(in the rows, 128 means zero)
A single turn carries every row of the set below to another of its rows. Some are shown first; where does it send the rows asked next?
K12: [148 130 145 106 106 110 177 138 106 126 151 133 142 147 134]
K198: [144 162 141 108 110 131 137 144 120 126 136  99 116 132 121]
K233: [146 119 137 115 104 100 156 117 117 128 108 130 127 141 159]
K340: [142 120 128 134 105 121 141 114  97 118 131 137 134 132 165]
K456: [135 122 131 123 124  90 160 120 104 120 143  90 135 147 142]
K210: [143 157 153 107 116 136 134 133 115 122 132  96 124 150 128]
K915: [151 162 156 103 111 133 137 137 125 122 124 105 118 145 139]
K967: [142 153 137 143 102 110 159 135  95 112 121 119 126 141 175]
K486: [135 153 139 137 102 123 161 140  83 110 136 132 130 144 159]
K309: [159 160 144 114  99 131 137 139 130 134 120 100 121 133 132]
K859: [139 127 109 136  99 104 161 122 101 121 154  94 123 132 144]
K425: [152 141 126 121 126 104 176 150 122 106 136 127 144 140 146]
K930: [132 156 147 105 103 137 144 131 124 114 115  95 119 135 138]
K153: [138 155 152 108  96 146 147 132 120 121 123  95 133 142 131]
K728: [149 124 112 131  83 110 156 117 112 128 125 123 116 127 159]
K38: [166 120 125 118  91 102 148 110 129 118 134 118 134 123 144]
K440: [159 128 127 106  98 106 159 126 122 110 158 127 132 121 131]
K459: [152 157 154 114 112 130 132 128 124 126 120  89 125 150 140]
K395: [140 161 149 111 103 134 151 134 126 117 124  80 128 139 137]
K556: [139 149 137 150 105 116 158 132  84 114 137 106 139 150 160]
K100: [138 136 124 132 124  99 156 132 102 106 155 109 127 126 167]
K761: [145 152 138 119 106 133 126 129 118 133 123  89 123 138 124]
K667: [130 123 116 128 133 112 153 127 105 104 127 121 141 146 136]
K419: [163 136 138 135  99 117 166 135 106 124 157 126 152 136 162]
K303: [150 134 120 122  83 118 174 137 105 126 158 129 127 130 141]
K943: [159 124 126 136 111 114 159 127 120 120 113 124 158 151 149]
K756: [149 117 119 118 104 103 144 108 113 110 153 104 135 127 129]

K100 -> K419
K210 -> K915
Now these:
K486 -> K967
K425 -> K943
K12 -> K233
K859 -> K303
K761 -> K198
K38 -> K756
K395 -> K153

A single turn carries every row of the set below to another of its rows. Some are shown first; where does it send the rows asked next?
K25: [140 152 121 132 104 135 119 118 151 128 108 116 119 124 138 128 119 128
 102 120 119 141 157 126 139 122 110 126 130 135 158 145]
K536: [134 139 119 130  97 137 123 133 155 122 122 110 114 113 108 110 114 129
 106 129 119 127 136 113 141 126 129 157 136 113 155 163]
K278: [128 143 135 136 126 129 121 133 140 120 111 129 130 145 144 124 111 128
 123 132 139 144 100 146 140 139 124 136 138  98 134 156]
K611: [135 121 136 106 138 155 133 126 127 140 141 128 152 152 125 134 110 140
 122 106 125 131 117  87 137 126 150 119 123 111 141 169]
K202: [133 129 130 141 107 165 121 120 134 147 130 121 134 167 116 109 119 106
 137 147 120 113 140 100 128 133 119 135 140 126 131 147]
K322: [135 127 126  98 135 126 147 133 106 138 150 141 135 152 125 113  96 133
 111 117 148 103 118 123 138 135 117 127 128 129 136 142]
K543: [143 131 136 130 111 141 119  93 131 120 118 104 131 146  93 142 113 143
 110 142 121  97 131 109 122 109 126 145 132 117 143 136]
K252: [132 126 115 118 113 121 125  97 144 155 108 119 153 129 123 141 128 121
 140 106 117 136 127 124 147 135 123 128 146 123 130 156]
K400: [122 116 121 116  98 121 133 105 117 122 122 122 123 119  93 132  82 118
 125 136 143 124 133 117 138 144 118 129 141 121 157 143]
K215: [120 114 141  92 128 138 137 125 126 141 155 118 126 143 142 132  99 123
 122 126 144 121 130  99 149 118 121 122 134 122 130 152]
K208: [146 142 113 101 129 126 144 118 109 125 148 131 153 149 117 113 107 159
 106 126 136 111 126 117 120 141 128 128 114 130 156 145]
K404: [129 157 134 120 125 123 133 121 128 113 106 151 121 136 135 131  96 132
 133 131 114 141 113 119 142 125 116 148 144 117 167 139]
K844: [135 157 115 126 119 135 110 122 161 126 122 155 126 150 119 116 100 148
 113 133 134 144 124 122 122 124 129 131 132  91 128 159]
K778: [138 118 127 103 138 149 127 123 139 143 138 111 153 143 130 140 113 130
 123 118 123 137 117  83 150 115 140 116 119 117 137 158]
K814: [139 132 127 105 134 133 137 112 122 125 132 134 163 150 125 133 119 151
 119 116 115 116 106  96 117 132 142 115 112 122 162 148]
K772: [150 148  99 154 105 148 121 138 153 136 111 132 127 132 120 114  96 121
 110 122 124 111 125 113 147 126 128 132 149 107 147 141]
K750: [112 128 121 131 117 151 134 114 138 118  84 121 133 134 130 113 100 115
  98 132 136 146 129 119 118 135 115 125 149 112 137 139]
K286: [131 129 128 134 111 121 124 100 143 145 120 151 146 149  94 107 109 129
 113 138 139 138 112 109 123 137  97 137 133 141 159 154]
K879: [136 124 131 144 110 134 121 129 161 121 104 132 113 130 124 134 108 125
  98 130 117 110 108 124 125 112 117 131 134 116 134 132]
K429: [141 144 114 118 101 143 131 114 109 142  99 114 133 137 115 127  93 114
 135 129 141 104 145 119 142 125 116 117 157 122 151 141]
K498: [145 144 126 118 113 135 127 106 146 147 106 128 143 154 100 116 108 122
 108 133 136 125 134 137 122 107 110 121 123 154 137 144]
K354: [120 118 145 108 133 141 132 136 102 142 145 130 125 146 128 136  97 108
 120 118 133 131 129 102 155 130 124 121 126 119 132 154]
K224: [109 149 107 140 105 128 129 102 161 129 112 118 136 146 120 109 116 123
 103 114 125 121 128 109 118 138 126 135 145 100 119 137]
K5: [128 132 127 100 124 120 144 137 102 140 144 144 133 142 121 112  94 134
 103 138 155 116 127 121 132 132 107 128 132 123 134 153]
K717: [119 143 107 124 122 135 134 119 153 116 100 130 126 133  91 116 103 107
  96 128 131 133 139  92 132 124 111 143 132 117 136 130]
K690: [132 157 118 122 129 123 103 113 132 111 126 132 110 141 122 139 121 121
 129 117 107 133 135 112 152 134 120 145 119 100 149 135]
K954: [145 134 108 143 114 133 116  93 130 140 121 129 148 145 105 142 119 152
 120 134 125 114 135  84 134 136 112 140 150 103 141 143]
K369: [116 141 109 141 116 145 132 107 129 123 105 105 128 139 122 112 108 105
 110 111 100 140 134 110 141 143 125 149 140 120 141 126]
K907: [145 129 110 108 132 138 122 107 128 133 127 120 168 145 132 129 117 151
 117 124 120 122 104  92 122 124 133 105 117 114 160 146]
K798: [144 140 104 105 124 128 130 107 112 133 149 126 153 148 126 101 104 153
 108 135 128 114 116 111 125 134 117 128 119 131 169 137]
K982: [128 128 116  93 119 119 139 126 117 142 160 131 129 145 125 101  88 130
 115 130 146 104 115 115 137 127 115 128 129 130 140 139]
K574: [133 100 128 138 119 149 130 107 144 135 137 124 133 149 115 135  99 116
 122 145 124 134 140 129 137 142 125 133 136 130 110 137]
K813: [124 121 139  91 133 142 135 130 112 141 151 133 127 149 135 132 108 124
 124 109 140 120 140  97 144 131 125 117 127 120 132 157]
K156: [140 143 121 117 137 134 130  99 127 128 135 133 173 146 127 134 119 152
 117 122 110 120 109 111 125 128 148 125 127 111 161 156]
K637: [111 152 131 132 126 130 137  94 149 119 105 121 136 138 123 117 116 124
  98 120 133 127 131 109 138 122 109 161 159 116 153 139]
K745: [141 151 107 102 131 113 141 114 114 129 143 148 156 144 110 117 113 150
 108 137 123 105 124 111 120 132 118 135 119 128 154 139]
K909: [122 137 130 139 102 135 120 122 157 124 116 141 118 134 148 113 130 113
 120 135 116 115 130 111 120 133 105 131 143 122 162 144]
K818: [120 132 139 113  96 130 121 107 142 143 109 103 142 135 105 115 131 116
 138 120 125 115 110 115 123 123 131 136 139 118 150 173]
K865: [132 156 109 126 110 125 128 145 142 113 129 131 115 142 112 127 102 129
 126 147 123 144 142 106 131 145 127 135 110 106 127 138]
K789: [126 126 132 114 129 147 120 116 131 138 142 124 151 148 127 143 113 125
 123 112 116 136 126  95 134 131 154 104 117 104 133 167]

K865 -> K278
K717 -> K750
Now these:
K772 -> K909
K611 -> K814
K574 -> K252
K498 -> K429
K5 -> K354
K778 -> K907

A single turn carries every row of the set below to another of its rows. Some are shown first; where does it send the rows asked next?
K838: [141 109 119 146 149 120 128 111 132 154 143 146 133 130 117 139 142 122
 117 154 130  92]
K673: [133 150 146 127 146 101 141 135 138 157 137 123 124 120 153 146 121 147
 137 142 122 100]
K37: [145 109 116 140 145 120 126 110 123 160 139 147 132 128 112 138 148 127
 120 154 130  96]
K127: [134 140 122 117 129 137 139 106 116 134 147 134 122 143 159 128 146 102
 127 128 141 107]
K353: [139 122 124 116 150 127 109 143 130 146 118 131 118 113 116 136 137  97
 139 132 109 113]
K538: [127 125 137 130 120 138 144 128 114 133 125 155 158 135 130 120 149  98
 141 136 136 128]
K858: [136 122 125 118 149 134 114 141 137 144 114 125 117 122 117 140 139  94
 138 135 114 115]
K784: [155 134 129 110 145 109 133 109 153 136 125 127 143 139 159 111 129 117
 135 142 128 112]
K926: [136 147 134 122 142  92 135 134 137 157 136 125 128 125 154 146 117 143
 138 140 131  94]
K757: [134 111 118 115 135 131 146 119 119 175 146 134 123 103 154 114 136 138
 126 128 124 129]
K702: [129 110 131 114 126 111 146 155 132 161 116 129 146 109 134 145 122 125
 147 148 105 113]
K178: [122 135 126 126 112 121 149 142 100 174 136 143 138 130 117 149 144 115
 132 154 130 118]
K805: [148 137 127 134 133 131 138 123 118 154 114 108 139 136 125 116 122 145
 137 138 127 144]
K999: [147 117 141 140 159 127 117 137 106 155 135 161 146 131 150 120 132 132
 146 131 132 120]
K93: [124 135 120 131 109 130 148 146 105 169 134 143 138 126 118 142 142 120
 130 161 130 117]
K736: [128 118 129 109 124 100 139 155 132 164 120 139 147 109 135 139 120 125
 147 153 111 118]
K443: [149 111 141 137 157 125 116 146 115 155 138 158 141 136 155 121 131 132
 144 131 132 117]
K785: [155 130 135 114 148 109 144 109 157 140 124 125 137 143 150 112 136 130
 127 135 123 114]
K747: [124 119 137 140 126 141 142 138 118 134 136 145 161 139 134 115 153 101
 137 131 134 122]
K682: [129 112 115 111 137 135 139 114 112 171 141 131 123 103 156 115 137 134
 134 123 127 127]
K928: [109 147 135 134 142 121 114 116 128 152 146 113 149 119 121 139 130 130
 141 119 119 111]
K792: [131 125 135 133 118 139 142 129 111 131 139 147 163 137 131 121 148 100
 143 135 133 128]
K866: [139 120 131 113 124  97 144 157 129 158 121 134 150 107 128 137 121 125
 151 148 114 116]
K852: [155 134 133 115 146 107 141 105 156 136 121 125 136 134 152 114 133 118
 134 139 135 111]
K21: [121 129 126 139 117 131 147 144 105 172 134 135 138 133 121 143 140 112
 126 166 126 117]
K479: [139 153 132 119 140  96 135 135 140 162 141 122 127 118 152 138 125 142
 137 146 133  93]
K376: [147 138 121 131 137 129 132 114 118 155 111 107 137 133 124 110 118 138
 135 142 126 139]
K89: [140 142 126 113 134 136 139 110 121 142 149 131 123 142 157 125 152  95
 128 123 138 113]
K499: [139 133 127 118 137 133 143 117 119 136 153 129 113 142 158 119 149 101
 120 124 132 115]
K473: [107 146 137 134 140 126 124 116 128 151 146 113 149 118 123 145 130 123
 138 116 114 120]

K353 -> K37
K21 -> K747
Now these:
K805 -> K473
K784 -> K479
K93 -> K792

